[[-0.34 -6.32 -2.65  5.98]
 [ 3.36  4.96 -3.71 -1.01]]
->
[[-6.32 -2.65]
 [ 4.96 -3.71]]

[[-4.49 -5.69  6.83  4.99]
 [-3.44 -1.04  2.76 -3.99]]
->
[[-5.69  6.83]
 [-1.04  2.76]]

[[ 1.27 -0.80 -0.22]
 [ 4.60 -1.97 -3.31]
 [ 2.79 -1.29 -1.73]
 [ 4.83 -1.45 -5.19]]
->
[[-0.80 -0.22]
 [-1.97 -3.31]]

[[-0.17 -3.89 -0.15]
 [-0.34 -0.73  6.94]
 [-0.22 -5.54 -0.51]
 [-0.23 -4.53 -0.31]]
->
[[-3.89 -0.15]
 [-0.73  6.94]]

[[ 3.81 -1.08  3.21  0.72]
 [-5.39 -0.39  0.46 -2.08]
 [-3.33 -0.38 -1.84  1.49]
 [-0.81  1.81  0.96  0.41]]
->
[[-1.08  3.21]
 [-0.39  0.46]]

[[-4.47 -4.07 -4.65  1.32]
 [-4.96 -0.99 -6.74 -2.52]
 [-4.54 -2.59 -5.43 -0.49]
 [-4.50 -3.13 -5.11  0.25]]
->
[[-4.07 -4.65]
 [-0.99 -6.74]]
